One turn moves each row of this set onto another row. After a few examples, where does it send each row asked below?
Q866: [ 22 -15 -25 -12 -24 -34 -57   4  39 -30   6 -36]
Q586: [  9  34  47   9  -5 -51 -11 -38 -27   7 -28   0]
Q468: [ 47  -2  47   7  -6  24  21 -29 -16 -12 -30 -63]
Q204: [ 27 -38 -29   9  26  -7  22 -38  28  18 -63 -23]
Q713: [ 27   4 -36  -1 -30 -14 -59   3  28 -20  21 -30]
Q692: [  3  25  35  12 -23 -66 -13 -15 -18  12 -38   9]
Q328: [ 25 -53 -36   5  22  -6  15 -41   6  14 -58 -33]
Q347: [ 36 -48 -24  11  32   0  19 -39  -1  21 -51 -10]
Q659: [ 14  34  41  10 -13 -65  -5 -20 -29  14 -26 -18]
Q103: [ 20  25  45   7  -6 -51 -16 -22 -45   4 -10   0]
Q425: [  7 -55 -20  11  17 -18  18 -41  28  26 -49 -27]
Q519: [ 11   0 -38  -6 -35 -17 -49  -8  30 -37  16 -36]
Q687: [ 18  28  19  24 -51  40   1 -18 -11 -13  -6 -33]
Q296: [ 62   3 -10   9 -28  42   1   2   0 -31 -50 -37]
Q375: [ 26 -15 -40  -5 -21  -1 -52  -7  19 -32  26 -21]

Q586 -> Q328
Q347 -> Q375
Where do these go?
Q659 -> Q204
Q687 -> Q468
Q425 -> Q866

One turn moves each row of this set onto another row. After a few examples, where does it send each row asked below?
Q406: [ -9   9  16   8  20 -13  30   6  -3 -28   3 -12  -6 -25 -68   5  58 -32]
Q627: [ -1 -13  16  -6   9  -6   1  10 -22 -19   6 -15 -19  -2 -91  23  35 -26]
Q529: [ -9  21 -27 -23   0 -26  25 -41  36  -3  -4  19  38  15  46   6  11 -19]
Q657: [  6 -39  17 -12 -26  -2 -36 -20  -9  12  17  37 -23  44  20  40 -26  21]
Q292: [ 10 -37  18 -11 -15   3 -35   8 -20  -5   1  41 -39  51   8  33 -27  19]
Q663: [ -7 -17  19   6  25 -13  19   7 -22 -21 -17  -5   6  -7 -85 -19  29 -27]
Q7: [-19  10  38  19 -17  26 -13  -2 -13   7  29  32 -39 -27  39  42   8  31]
Q4: [-34  46 -11  -1  31  10  25 -27 -21  13   4  -8  13 -24  46  12 -24  29]
Q638: [-21  18  45  20  -5  35 -22  -9 -11  16  34  22 -37 -22  39  24 -19  34]
Q481: [ -5  14 -44 -51  -7   5  23 -25  36  -5   0  -7  37  15  30 -12   9 -15]
Q552: [  2  42 -31 -23   9 -23  16 -28  36   3   0   1  34   9  39  -8   1 -30]
Q198: [ 22 -25  23  -6 -14  -5 -44  -5  -6  -5  22  27 -40  47  16  30 -38   8]
Q484: [-13  14  20  11  17 -11  32   6   0 -33  -8 -13  -7 -28 -67   9  54 -35]
Q81: [ 17 -34   3 -29 -16  10   0  -6  41 -21  -5  37   5  52  18 -34  -6 -13]
Q78: [-20   0  43  14   7  18   3  15 -14 -14 -12  -3 -19 -23 -85   6  35  -8]
Q868: [  2 -12  21   1   6  -9  -1  11 -17 -23   1 -18 -15  -7 -91  30  35 -27]
Q316: [ 19 -58  25  -7 -18  15  -8   1 -13 -23  28  28 -36  38  25  21 -19  23]
Q178: [  0  25 -47 -27   0 -28  18 -26  21   3  -4   2  42  -3  31  10   9 -29]
Q961: [-46  36 -14  -7  19  12  32 -35 -14  13  -7  16  19  -5  50  15  -4  38]
Q253: [ 11 -34   9  -9 -15 -25 -16 -29  27   3 -10  52  23  47  23 -23 -21 -16]
Q920: [-22   7  11  -2  34   2  31  19 -37 -27 -11 -18 -17 -17 -71  16  37  -4]
Q135: [-36  27  -6  13  27  14  30 -20 -28  14  -7   6  28 -36  46   5 -11  33]
Q907: [-22  12  17   3  29   4  28  14 -34 -28 -15 -21 -17 -13 -74  25  33  -4]
Q154: [-25   0  39   9  10  16   5  18 -17 -13  -3  -1 -26 -22 -82  -2  39  -9]
Q42: [-34  12 -19 -11   7  37  30 -29 -12  17  16 -11  32 -34  39  -2 -10  34]
Q485: [ -6 -17  25  13  25 -12  21   7 -18 -29 -22 -12   5  -8 -84 -11  23 -25]
Q115: [-17 -21  30  13 -18  40   6 -15 -14   5  48   9 -24 -33  43  29  -1  37]
Q954: [ 17 -19   3 -15 -21 -11 -22  -7  38   1 -21  45  22  39   8 -34 -12 -27]
Q427: [ 22  -9   6 -14   0 -21 -21 -15  31  -6 -13  35  12  51  16 -34 -34 -26]
Q606: [-36  12  32  10 -20  33 -14 -24  -4  25  28  34 -23 -12  40  36  -3  43]

Q4 -> Q427
Q316 -> Q42
Q606 -> Q529
Where do these go?
Q292 -> Q135
Q920 -> Q663
Q868 -> Q907

One turn moves each row of this set onto another row. After a few examples, where does it send each row asked below?
Q910: [ 11   0   1  78  38  41  39 -22  45 -17 -26  65 -12 -30  19 -14  30  41
 -12   9 -63  -6 -18 -45  31  30]
Q762: [ 74 -19  13  57  44  68  36 -52  51  -5  -3  68   7  12  12  24 -13 -36
  17   2   7   5 -20 -35 -66 -19]
Q61: [ 82   1 -13  76 -26  38 -23 -21   5   9  -7  40   8   0  11 -30  25 -58
  12  20 -75 -11  64 -51  46  36]
Q490: [ 22  -9   6  79  31  41  30 -26  66 -20 -23  70  -8 -29  17  -5  16  45
 -17  17 -54 -21  -2 -41  39  50]
Q636: [ 30  -1   0  90  20  49  20 -24  61 -23 -20  44  -3 -27  28 -17  14  40
 -18   9 -60 -23 -11 -42  48  41]
Q679: [ 38   0 -20  53  40  -1  50 -51  43 -10  -3  28  16  -8  -3 -23 -23 -23
 -15   1 -11  10  91 -31 -48  77]
Q60: [ 29 -26  13  70  13  45  25 -41  -3  97 -27  76 -11   9 -14 -31 -22  34
  19   6 -43  -4  43 -41 -45  10]
Q359: [ 34   4 -13  52  20   5  27 -72  25 -13   6  17  29  -6   9 -10  -7 -30
  -4   6 -12  19  87 -39 -55  77]
Q975: [ 13  12  16  90  44  46  41  -3  49 -19 -26  64  -5 -28   8   2   7  31
  -8   6 -38  -4   5 -49  61  28]
Q445: [ 39  -7  38  72   4  36  25 -52 -29  85 -26  78 -11   5  -2 -35  -7  32
  30  19 -39   3  39 -42 -31  -5]
Q392: [ 79 -26  32  56  28  63  25 -36  65  -3  12  74   1   7   1   9 -17 -39
  46  26  -2   6 -24 -55 -57  -3]
Q156: [120  16  -6  72   8  61 -23 -37   0  49   3  82   2  -1  39 -25 -12 -52
  11  19 -32 -25  -1 -58  46  30]
Q790: [ 78  18  45  77  37  31 -48 -25  10  62  -2  73  46   9  25  -9 -25 -78
  12  10 -52 -16  58 -25  -3  28]
Q220: [ 41  -3  -8  56  27  -2  31 -58  40 -15  -2  19  29 -19  15 -21 -23 -27
 -13   0 -30  11 100 -31 -44  75]
Q521: [ 74   5  34  52  21  83  25 -38  63 -16   6  54   1  10  12  15 -10 -41
  16  14  10  -9 -17 -43 -56 -21]
Q781: [ 27 -14  18  84  18  29  39 -48 -25  92 -49  74   4  -5   1 -19 -17  16
  41  19 -41  15  37 -33 -34  14]
Q796: [ 22 -12 -29  71  32  19  37 -39  35  -7  17  28  19  -3  14  -7 -15 -34
  -9  12 -20  20  81 -53 -54  89]
Q635: [ 88  14 -22  80 -10  29 -21 -15   7  38  -9  40   5   1   6 -48   9 -65
  11  11 -71 -22  64 -55  40  44]
Q301: [ -1   7  12  89  15  43  21 -22  38 -23 -27  49  -5 -24  24  -9  21  36
 -19   8 -47 -20  -1 -40  54  40]
Q797: [ 83 -13  23  70  33  62  32 -43  65   1 -10  65  13   0  -3  22 -26 -32
  13   5   4 -13 -33 -31 -62 -13]
Q369: [ 82 -10  36  61  29  77  22 -39  63   1  -1  57  13  -3  16  11 -39 -37
  10  10   1 -12 -21 -33 -52 -30]
Q197: [ 74  45  56  75  33  27 -46 -21   1  45  -2  62  51  11  26 -27 -14 -68
   5  12 -39   6  61 -25  -3  39]
Q909: [ 52 -15  25  71   6  41  19 -44 -13  94 -28  73  -9  12   1 -51 -27  38
  27   5 -43   4  52 -43 -39  11]
Q238: [ 66  31  11  65  54  30 -18 -28  43  24  19  40  40 -33  47 -25   0 -78
   1  43 -52 -28  36 -24  39  10]
Q216: [ 22 -14  19  69  27  37  31 -38 -21  83 -36  84 -15  10  -4 -34  -7  39
  14  -6 -50  16  36 -45 -43  21]
Q288: [ 64  42  18  71  45  36 -21 -27  32  23  20  25  49 -31  46 -29   9 -73
   3  44 -43 -14  10 -24  27  -2]
Q656: [102   1  -2  58  -3  76 -25 -42 -19  49  13  76   3   6  47 -20 -14 -48
   7  23 -22 -10  19 -55  40  20]
Q331: [ 32 -10 -18  52  44   6  45 -52  41 -29  -3  34  18   5   5 -10   0 -30
  -6  -7 -20  23  89 -36 -54  63]

Q909 -> Q369
Q490 -> Q679
Q975 -> Q796
Where do these go?
Q910 -> Q331
Q359 -> Q445
Q656 -> Q288
Q790 -> Q156

